Points on a branching shape with no loops
fak: 2  2  -15  13  12  4  -19  6  -31  -4  -15  17  1  -21  -26
zazu: -4  -2  5  -3  1  -9  1  -11  39  10  12  -16  28  -7  -2
bodo: -20  10  -3  -15  19  17  -18  14  0  28  3  3  12  0  9
giloz: -22  13  -7  -9  15  19  -13  9  -8  21  2  2  12  -6  10
gok: 4  -21  19  1  -24  -26  28  31  -9  -38  -17  -9  -25  11  22
bitu: -16  22  -19  6  9  23  -2  -8  -18  -7  1  -4  15  -16  2
sab: -13  8  5  -10  3  26  -22  3  18  58  -12  11  22  -14  -10
tepep: 15  -13  -4  2  -9  -14  9  -27  15  -6  18  -1  -13  -8  3
Zada: 27  -7  4  -16  -19  -6  18  -20  -19  -19  5  39  -6  -22  -9
Nakis: -4  22  -3  7  -2  19  14  -13  -12  -5  9  -2  -4  15  1
mub: 2  -4  -9  -3  -3  12  4  -10  37  22  23  -20  28  -14  -6
nilud: 26  -3  -1  -18  -2  -24  -7  -17  14  -8  16  6  4  1  -4
Sezez: -21  20  -19  3  6  19  -2  -4  -24  -1  1  -5  13  -22  8
mapi: 3  -5  -11  -3  -3  15  5  -9  36  24  24  -21  29  -15  -7
Pov: -21  18  -17  2  7  19  -3  -2  -22  3  1  -4  13  -20  9
Kogit: -14  23  -17  6  11  25  -4  -8  -12  -6  2  -2  14  -10  -2
mol: -7  18  -11  -1  7  26  1  -15  -2  0  17  0  -2  14  -5
Gipe: 18  -28  32  -1  -27  -9  10  21  -7  -27  7  -18  -32  -6  24
tid: -5  -9  -8  10  -1  -13  9  19  -21  -22  -26  8  -9  -1  -7
vare: 6  -3  -29  14  15  25  -5  -41  -5  7  19  4  -1  6  -8
nosi: -7  -14  -5  9  -7  -23  23  24  -16  -29  -31  5  -13  9  2
rad: -10  5  11  -18  22  14  -27  17  19  46  0  5  17  1  -3
giti: 1  -4  -7  -3  -2  8  4  -10  38  20  21  -19  28  -13  -5
vab: 12  1  9  -23  20  -10  -12  8  19  17  20  3  11  19  -2
boden: -17  6  2  -20  24  14  -23  20  9  35  5  2  12  7  8
mifor: 0  15  15  11  -11  -9  2  1  -3  -9  -21  -14  -4  12  -5
supu: 26  -3  -1  -17  -3  -24  -7  -18  14  -9  16  7  4  1  -4
Negub: -18  8  0  -18  22  16  -21  18  5  32  4  2  12  4  9
fepos: 23  -10  -5  -6  -10  -32  -1  -25  10  -19  9  12  -3  0  -7
fifu: -5  -9  -9  10  0  -13  8  19  -22  -22  -26  9  -9  -2  -8
sez: -6  1  11  -24  30  3  -19  23  19  38  12  0  13  24  1
zuge: 25  -8  -2  -7  -12  -27  4  -19  -1  -19  6  21  -1  -6  -9
Tomus: 1  12  21  14  -10  -16  1  3  -4  -8  -25  -18  -3  10  -7
vukas: -6  -11  -7  10  -3  -17  15  21  -19  -25  -28  7  -11  4  -3
Tufuv: 1  14  17  12  -11  -12  1  2  -3  -8  -23  -16  -4  11  -6
fofo: -12  23  -16  3  12  27  -5  -8  -6  -4  5  0  12  -3  -5
sefan: -6  -20  6  12  -19  -35  40  29  -8  -37  -30  1  -12  22  17
loz: 27  -1  -45  34  24  13  16  -36  -8  12  12  -13  -6  -11  -24
medu: 26  -3  -2  -17  -4  -25  -7  -19  13  -10  15  7  3  0  -4
tof: -10  20  -17  -7  11  33  -10  -14  5  0  14  5  3  10  -9
botod: 11  -4  -30  17  17  23  -3  -42  -7  8  18  1  0  3  -9
raz: 13  -12  -6  5  -6  -8  11  -29  15  0  22  -5  -18  -6  8
vavo: -18  8  0  -19  22  15  -21  18  6  33  4  2  12  5  9
Taget: -11  5  11  -16  17  18  -25  12  19  50  -5  7  20  -5  -6
gof: -6  1  22  4  -3  -24  -1  -4  19  -5  -11  -16  23  2  -8
delag: 20  -15  11  -18  -21  11  25  -16  -29  -11  3  49  -24  -25  -5
pipok: -19  9  -1  -17  21  16  -20  17  4  31  4  3  12  3  9
badul: -9  15  -22  -8  11  35  -13  -21  9  0  21  6  -3  15  -11
fub: -20  10  -3  -14  19  17  -18  14  -1  27  3  3  12  0  9
puve: 4  4  -16  13  14  6  -23  4  -33  -1  -13  18  2  -24  -29
beko: -13  23  -16  4  12  26  -5  -8  -8  -4  4  0  13  -5  -4
luz: 27  -26  37  3  -26  -5  5  16  -3  -24  16  -15  -33  -13  23
Sed: -6  -2  13  -1  2  -19  0  -9  35  2  4  -15  28  -3  -2
dal: -11  0  8  -27  29  9  -28  27  20  44  6  -1  13  18  7
potek: 18  -13  -3  -1  -10  -22  6  -25  13  -13  13  4  -7  -5  -2
pidip: 13  -12  -6  4  -6  -8  11  -29  15  0  22  -5  -18  -6  8
fesop: -12  16  -2  0  -17  33  -28  -6  19  59  -14  19  19  -22  -14
Rugub: -10  21  -16  -4  12  31  -9  -11  2  -1  11  3  6  6  -8
sek: 27  -6  2  -14  -17  -12  14  -19  -15  -20  5  34  -2  -19  -10
tokif: -12  13  0  -3  -11  31  -25  -3  19  59  -13  17  20  -19  -13
Der: -5  -4  17  15  -19  -35  23  17  -10  -18  -23  -2  -7  10  11
mubol: 9  -9  -12  7  2  0  8  -31  13  12  29  -8  -27  3  14
panor: 4  -21  18  2  -24  -27  29  31  -9  -38  -17  -9  -25  12  22
soko: 12  -3  -31  18  18  23  -2  -42  -7  9  17  0  1  2  -9
zeseg: -21  13  -7  -10  16  18  -14  10  -7  22  2  2  12  -6  10
pusod: 3  4  -16  13  14  6  -23  4  -33  -1  -13  19  2  -23  -28
bir: -3  23  -2  8  -5  16  15  -13  -12  -7  5  -2  -6  16  2
Tosad: -11  2  9  -24  27  10  -29  25  20  43  5  1  14  13  4
Rosom: -2  -3  -12  11  6  -4  -6  13  -27  -13  -21  13  -4  -12  -18
Numun: 1  -3  -18  4  13  6  -3  -24  6  20  31  -7  -29  21  15
lop: 29  -26  38  4  -26  -5  4  15  -2  -24  18  -14  -33  -14  22
luguz: -11  22  -15  0  12  29  -7  -10  -2  -2  8  2  9  2  -7
bedi: -10  19  -2  4  -23  35  -30  -10  20  58  -15  21  17  -26  -17
Gola: 1  13  20  13  -10  -15  1  3  -4  -8  -25  -18  -3  10  -7
Lomu: 0  -20  12  6  -21  -31  34  31  -7  -39  -25  -4  -20  18  20
noko: 4  -3  -28  12  15  26  -6  -40  -4  6  20  5  -2  7  -8
luzu: -6  0  19  15  -17  -33  18  14  -9  -14  -24  -5  -5  9  8
Gal: 20  -28  33  0  -27  -7  9  20  -6  -26  9  -17  -32  -8  24
ges: -3  5  25  10  -7  -22  0  1  5  -7  -20  -19  13  6  -10
Risaf: -4  -14  13  14  -22  -35  36  24  -11  -30  -23  2  -10  16  15
Vadop: -2  6  25  11  -7  -22  0  2  3  -7  -22  -19  11  6  -10
Sibi: -22  17  -16  0  8  19  -5  0  -20  7  1  -2  13  -17  9
Vuzuf: 10  -26  26  -2  -26  -17  19  27  -10  -33  -5  -16  -30  2  24
pamog: -4  -15  12  14  -21  -35  36  25  -11  -31  -24  2  -10  17  15
ragop: 10  -10  -10  6  -1  -2  9  -31  14  9  28  -8  -25  -1  12
bisu: 22  -27  35  1  -27  -7  8  19  -5  -25  12  -17  -33  -9  24
Ses: -7  -1  17  0  0  -22  -1  -8  31  -1  -1  -15  27  -1  -3
lunaf: 2  -20  15  4  -22  -29  31  32  -8  -39  -21  -7  -23  15  21
kisem: 12  1  9  -23  20  -10  -12  7  19  16  20  3  11  19  -2
peful: 20  0  4  -21  10  -17  -9  -4  17  4  20  4  8  11  -2
rig: -6  -11  -7  9  -3  -17  14  21  -20  -25  -28  7  -11  3  -4
nafi: -10  21  -16  -4  12  31  -9  -11  2  -1  11  4  5  7  -8
pigez: -1  -1  -13  11  8  -1  -11  11  -29  -10  -19  14  -3  -15  -20
div: -1  7  25  13  -8  -21  0  3  -1  -7  -25  -20  6  7  -10
damig: 1  -20  14  5  -22  -30  32  31  -8  -39  -23  -5  -22  16  20
nom: -6  -11  -7  9  -3  -16  14  21  -20  -25  -28  7  -11  2  -4
kal: -8  10  -23  -3  11  34  -11  -27  7  1  22  7  -5  15  -10

How do the paths from each line's first point branch along the strands? (one pair of brackets a fork, the group with the point earlier in the line first; the first line done for you)
pidip bodo mubol Zada rad -> (((bodo rad) Zada) mubol)
bodo mapi vare pamog tokif -> (((mapi pamog) vare) tokif)
sab pidip delag bedi bir -> (((pidip delag) bir) bedi)
lunaf fesop mapi vab luz -> (((fesop vab) mapi) luz)
Gipe lop mifor giti pigez -> (lop ((mifor giti) pigez))
zuge mol Zada sab botod -> (((mol botod) sab) Zada)
Taget gok soko fesop mapi -> (((gok mapi) soko) fesop)
bodo zazu Gipe tokif soko -> (((zazu Gipe) soko) tokif)
soko zazu loz bodo Risaf -> (((zazu Risaf) bodo) loz)
